128 stands for zero in the data rows.
Some points, one per row:
[131 125 135 129 116 130 136 130 125 128 139 124 128 126 124 119 135 129
 131 125 117 134 124]
[124 123 134 136 119 132 127 113 135 137 124 124 138 124 122 133 131 133
 127 137 124 127 142]
[130 135 140 132 134 133 135 133 131 120 137 123 117 131  77  65  61  64
 176 192 190 198 122]
[120 129 132 125 127 127 141 121 135 136 129 127 124 131 127 130 139 123
 126 127 128 126  77]
[114 128 136 128 113 130 127 129 117 140 118 128 112 129 132 124 121 129
 137 132 131 124 130]
[149 102 126 161 126 112 149 129 111 126 131 128 125 148 136 119 125 139
 121 130 129 138 121]
[181 186 128  85  66  74 116 147 161 161 135 124 111 116 116 116 133 141
 141 140 136 129 118]
[144 136 129 137 129 149 123 135 121  72 189 196  61 130 188  60  82 197
 123  89 155 143  98]
[120  93  71  80  81 101  82 102 152 157 166 193 161 151 152 109 130 132
 150 133 120 105  65]
[155 144 126 115 116 109 122 140 122  57  76  66  87 143 178 197 164 124
 102  94  95 113 136]
[115 126 151 132 130 111  61  67  67 138 190 192 185 191 193 166 105  89
 101  94 105  67  68]
[115 119  79  71  84 108 151 179 167 141 121 109 101 113 123 132 135  78
  75  67  85 158 193]
[139 137 122 133 138 137 124 127 121 127 122 128 123 120 106 114 141 136
 127 140 129 122 124]
[ 87 104 143 171 156 152 121 127 112 131 132 125 129  70  67  68  98 153
 206 189 165 119  95]
[148 133 133 135 116 131 119 128 124 139 124 126 132 112 129 118 128 138
 125  65  69  72  75]
[105 117 118 125 142 136 142 139 137 122 128 114 132 134 137 133 130 115
 124 131 123 127 124]
[ 60 124 177 183 188 187 196 163 106  85  95  93 112  68  76  75  66  98
 124 122 122 153 179]
[127 133 119 123 131 145 134 131 128 122 140 145 128 133 139 126 124 124
 129 138 136 136 136]
[134 135 118 123 127 128 127 128 130 130 122 126 125 135 127 127  60  82
  97 102 109  90  76]
[101  90  89 113 131 138 157 142 134 121 119 116 129 140 137 135 121 139
 121 139 126 126 128]
[136 138 126 129 136 127 126 117 127 128 113 126 127 127 123 130 184 190
 199  69  80  74  65]
[130 127 131 122 141 128 129 130 129 129 129 136 134 126 137 130 116 124
 116  93 102 101 131]
[134 130 117 145 137 124 123 131 127 127 133 142 128 101 135 139 118 135
  74  73  85 110 135]
[128 114 116 133 127 119 135 128 125 128 137 129 143 118 141 129 137 132
 126 144 188 187 185]
[129 152 151 139 132 118 114 121 106 131 135 140 130 126 125 124 135 129
 112 138 126 133 131]
[131 120 127 139 117 121 136 129 138 133 128 128 126 139 119 134 128 139
 127 135 137 129 131]
10 more points follow, each with its number after it:
[173 164 142 127 111 114 116 135 125 126 142 144 127 131 124 117 131 128
 125 147 145 131 125] 0
[128 127 116 141 123 125  70  61  78 111 133 160 154 144 130 105 101 128
 114 126 136  81  65] 1
[132 126 132 131 130  69 186 187  58 142 191  71  95 189 120 101 155 140
 104 146 168 103 127] 2
[131 133 131 137 125 134 129 127 130 135 130 131 114 132 133 125 124 133
 132 136 127 137 125] 3
[189 179 174 129 171  93 104 168 133  92 135 133 151 142 135 153 176 180
 168 137  99  70  75] 4
[124 137  73  72  62  76 188 194 191 203 108  68  65  89 113 141 162 162
 163 130 120  98 122] 5
[130  65 185 189  69 149 182  69 105 190 121  78 161 151 110 135 142  98
 108 157 128 122 137] 6
[125 132 121 131 132 134 144 133 116 133 122 110 103 106 131 130 136 143
 141 133 129 118 118] 7
[125 128 120 133 124 133  69  70  84  74 183 175 190 190 130  76  76  89
 118 159 155 149 149] 8
[142 131 158 134 135 125 109 123 117 135 128 138 144 121 128 130 126 127
 127 129 122 123 123] 9
Which three of these numbered points are nearest to each point below, ignoring the 3 directions in which the first points spread most? Their numbers follow each, nearest first.
[ 60  59  92 186 204 186 187 191 192 195 161  60  79  70  67 150 183 177
 184 135 165 108 103] > 5 7 3
[ 54 120 201 122 118  83  71 115 195 194 160 129 182 158 103  62  83  94
 185 141  80 108 170] > 9 3 0
[122 116 127 128 131 123 123 129  68  76 112 105 115  98  75  68  67  64
  91 206 190 154  71] > 1 0 9
[ 99  67  70  77  69  74  55  64 117 155 112 133 118  94  71  88  69  88
  92 105 156 162 176] > 1 9 3
[165 179 175 139  93  70  77  67  65  66  69  63 118 146 140 139 111 101
  86  66  88 108  94] > 1 0 9
[128 138 131 118 126 125 126 138 129 142 125 143 189 191 191  77  59  81
  73 133 184 196 199] > 8 9 1
[135 130 129 144 126 131 119 126 126 123 125 127 120 141 131 118 124 129
 130 122 138 132 128] > 3 9 7
[140 122 123 129 134 135 133 128 132 141  75  63  62  58 174 200 176 198
 124  85  75  85 115] > 7 3 5
[132 140 132 141 132 124 135 128 186 179 192  52  66  72  64 142 200 195
 187 133 110  74  85] > 5 7 3
[165 158 152  93 122 116 148 120 137  96  72  77  71 128 177 195 197 186
 201 162 106  68 114] > 4 7 3
[ 66  73  66  83 111 157 141 142 110  93  77  94  88  96  86 116 142 157
 162 188 160 146 151] > 7 3 1
[ 72  69 105 189 195 150  78  71  74 108 140 193 163 134  63  64  70 124
 184 136 115  74  73] > 1 3 9
[123 138 129 116 186 187 181  66  66  83  75 124 199 198 188 140 108  86
  99 108 129 159 154] > 8 1 9
[ 70  69 101 120 101  89  87  72  60  57  93 195 192 163  69  65  70  98
 155 190 163 127  77] > 1 8 9
[150 193 191 187 170  73  71  67  70  65  78 169 189 190 177 128 102  86
  98 119 140 145 149] > 8 1 9
[118 158 182 176 163 168 153 165 198 190 130  73  65  75  83 119 173 198
 203 181 177 144 122] > 5 7 4
[130 132 132 119 125 127 132 123 127 134 124 125 117 131 125 128 117 138
 133 125 120 132 129] > 3 7 9
[129 131 124 129 129 129 132 141 132 126 120  80  60  70  72 191 187 187
 196 185 185 199 151] > 7 3 4
[188 204 189 187 187 133 126 120 130 124 123 136 137 128 111 135 139 126
 123 134 144  59 190] > 0 9 4
[ 66  74 192 186 194 186 134  73  81  78 116 137 154 180 135 132 119 107
 113 141 147 141 136] > 8 9 3
[140 143 145 126 127 124 135 123 123 138 126 129 137 124 131 122 126 127
 132 129 120 135 138] > 9 3 0
[123 138 141 140 136 130 117 123 116 118 120 126 148 128 130 126 128 131
 129 124 127 127 137] > 9 3 0
[193 191 184 139  98 105 100 106 125 142 142 139 133 125 124 121 128 133
 143 133 129 130 120] > 0 9 3
[125 130 127 135 129 124 131 127 132 119 124 132 121 138 124  59  56  76
  82 183 186 195 196] > 1 8 9
[141  66  65  66 103 163 184 188 159 123 109  96 108 127 117 149 145 187
 190 189 161  68  72] > 5 7 3
[130 117 124 126 138 129 123 125 132 137 141 127 120 140 132 124 127 129
 128 147 133 128 139] > 3 9 7
[175 124  90  90  85 115 128 154 152 195 202 195 166  76  57  75  59  63
  72 154 186 198 172] > 9 0 1
[186 192 197 160  96  78  96 107 103  75  81  81  81  93 112 132 134 152
 170 178 163 171 162] > 0 4 9
